Here are some points:
[  3  -5 -48  12  36 -32  -5  -2 -44   0   3  48  39  37  98  23  30  97  37  12]
[ 11  11 -25 -19  37  -1 -28  -4  -9  32  19  18  67  28  67  44   1  16  53   4]
[-42  15 -30 -18  42 -13 -26 -37  13   3 -11  14  51   7  31  33  33  23  35 -18]
[-19 -28   3 -30  43  10 -28 -49  46  23 -10 -30  34  20   2  64  27  54  15 -17]
[-48 -23 -69  20  42   2   4 -11 -13  44 -18  53  29  25  55  45  45  19  22   2]
[-15 -20  18  14  32 -15 -41 -41  14  15 -36  12 -10  -7   6 -42 -21 -36   3  -6]
[-19  -6  24  23 -17   2 -32 -15  64  26   1  21  37 -20  23  21 -24  -9   8   7]
[  4  24  16   0  11   5 -41 -55  44  47   3 -17  48  46  12 -37   7 -33  -3 -59]
[  0   6 -29  15  28 -31 -16 -33  38  18  17   9  52  31   4  -8  55  30   1   1]
[-20 -32 -20 -25  28   2   1 -46  11  46  20 -23  56  30   7 -51  67  50  16   2]
[-26  29  15  28 -45 -22  -8 -11   8 -13  -7   6 -32 -18  -1  49 -41 -10 -29 -11]
[-11 -26  42  -8  -4 -36 -20 -15 -15   5  -3  -4 -72 -40  -2  23 -23 -54  -5  10]
[-24 -42   1  18   2 -36 -21 -44 -13   3 -12 -24  -6 -32  19  37   3 -43 -23  38]
[ -4 -23  23  16 -21 -20 -10 -36   6  -1   1 -15 -11 -26  19  47 -18 -31   4   2]
[ -4   9   2  14 -50 -18 -22 -35   0 -24 -25 -16 -60 -43  -4  16 -28 -32 -26   8]
[ 20  14  46   3  35 -19 -36 -37 -14 -40 -21 -22 -64 -33 -23  -3 -53 -49  -2 -50]
[ 24  26  53 -21  22   0 -39   9  -4 -21 -43 -12 -77 -23  27 -20 -15 -35 -36  -9]
[ 41  12  -8 -11 -16   8  19  33  29  10 -25 -46  36  -8 -18 -25  43   9 -25 -27]
[ 26   5   5 -20  27  37 -54 -10   0 -39 -39 -47 -21 -20 -46 -53  12  -1 -51 -24]
[ -2  47  -9   8  10 -39 -34  22 -14 -21 -42 -26 -71  -1 -21 -48 -42 -22 -38 -27]
[ 67  60  13  17 -39 -53  -9  -2 -43 -59 -38 -19 -55 -20 -21  39 -34 -33 -82 -62]
Here are 12 more points, each followed by its number:
[ 28   2  52  31  17 -31   6 -17 -19 -40 -67 -55  17  -6   3 -33 -72 -33 -19  32] 0
[ 25  38   5  21  -5 -14 -33 -23 -59 -14 -21 -52  30 -50  19 -48 -62 -74 -63 -14] 1
[ 51  62  65 -22 -31 -22  21 -37 -62 -24 -22 -65 -54 -55  20  16 -51 -35 -45 -54] 2
[ 55  16  31  22 -14 -49  -2 -42 -18 -31 -24 -43 -37 -33  -1   4 -41 -54 -58 -42] 3
[-18  15  -6 -18 -38   9  21  68  -4 -10  91  25  11 -44   0  33  22  31  34  14] 4
[-13  60  -5 -17  24   2  45  37  -7   2  22  27 -62 -36   5 -15  59  16 -12  15] 5
[  2  40  -9   7  12 -17   1  15  -1  -4  -1  17  23 -20 -10 -52   7  16  -4 -51] 6
[ 19  14  12   8   3   7  24  50 -51  -4  18  33 -13 -10 -25 -65  22  38 -16 -26] 7
[  4  35  -9 -10  -6   7  52  68 -14   7  68  61 -10 -52  22  32  54  24 -12  17] 8
[-25   1  14 -56  -1  -6  62 -11  69   3   0 -29   1 -48 -59   2  45  -9   4 -32] 9
[  1  -4 -15 -16 -32 -17  50  42  24   2   5  61 -36  13  11  45  43   2 -23   3] 10
[-27  -9 -64 -18  13   1  39   7  32 -23  40  29 -24  78  12 -19  49 -25  -2  43] 11
Which two of these numbered points are nearest to each point below by angle, seen from the average point of the first points? Their numbers follow each, nearest first.
[ 45  42  20  20  -9  -3   8  -3 -88  17 -35 -57 -41 -38 -20  -5 -23  10 -19 -80] > 2 3
[-14  10 -15 -30   0 -20   8  11 -20 -31  -1  -2 -14  -5 -34 -42  25   7 -15 -10] > 7 6
[-27 -18 -11  15 -86  15  36  28 -42   0  -9  16  -5 -18 -22 -42 -46 -55 -76  -3] > 1 7
[ 13 -26  13  -2 -52  21  41   9 -23 -14 -28  36   8 -30 -10  45 -14 -61 -49 -12] > 10 3
[ -7 -39  11 -22   5  78  20  -8   9  25  27  72  -1 -12 -63 -51  48  -8  18   6] > 7 9
[-44 -44  16  10   0  35   9  21  55  39  20  67 -46 -16  -9 -39  46  19  53  21] > 5 4
[  6   4 -22  -7  22  -3  16  46  20 -28 -33 -34  -2  12  -3  -5  31   6   3 -16] > 5 11
[ -4   2 -42  -9  -1   7  18  32  20  33 -19  15  -7  -9 -41  52  30  58   9 -32] > 10 8
[ 17 -14 -32 -40  12 -17 -31 -38  -4   0  18  12  14  50  28   1  71  27  15  23] > 11 10
[-18 -17 -30 -60 -19 -16  68  31  22  16  10  42 -10  20 -14   6  12  19   1  44] > 10 11
[  -4   61   70   46  -25   29  -48   13 -121  -12  -50  -42  -58   13  -48   -3  -55  -21  -58  -58] > 2 1
[ -4 -20   4  -2   8  38 -38 -12  18   8  -6 -55   3 -18 -15 -27  28  -5  10  -9] > 9 7
[ -3   3 -30 -61  26  78  46   2  22  39  36  39  33  30  29  40  42  43  31  21] > 8 4
[ -6 -31 -10 -21  21 -30 -17  -4  71  21   3   6   1 -38  18   4   4  10 -10 -29] > 9 10
[-43  -6  10   3  18  17   1 -12  16  -9  65  34  23   9  -4  -1  23  21  63 -31] > 4 8
[ 44  -8   4  -5   2  25 -19 -10 -19  14 -39 -46  42  42  16  46  27  -2 -28 -32] > 2 1
[ -5 -15  29  46   7  17 -20 -15 -48 -22 -20 -54 -50 -46  -2  -1 -10 -10  -7 -54] > 2 3
[ 49  67  -5  -2 -47  -9 -13 -15 -85  -8  -4 -57  -3 -25 -17 -24 -17 -36 -24 -82] > 2 1
[ -12  -44   -2    4 -106   24   46   10  -37    8   25   31   27   34  -30  -11  -19  -45  -57   42] > 10 11
[ -26   33   60   52  -16  -21  -27  -11  -28  -11  -42  -34    7   15   20   -2 -127   -7   25   69] > 0 1
[  47   48   51   39  -31  -54  -62    4 -114  -33  -36  -41  -68  -47  -26   21  -68  -33  -49  -63] > 2 3
[  6  -2   8  -9   6 -11 -26  29   3   8  29  25  32  26 -28  68 -47  55  37  41] > 4 8
[ 15  27  -2 -13   9   3 -20  21  14  36   3 -11  27 -17   0  15  37   6   8 -11] > 8 4
[ 41 -14 -16  20  31 -26  -4  13  21   3  -3   4  30  14  -8 -77  31  -5   0 -67] > 6 7
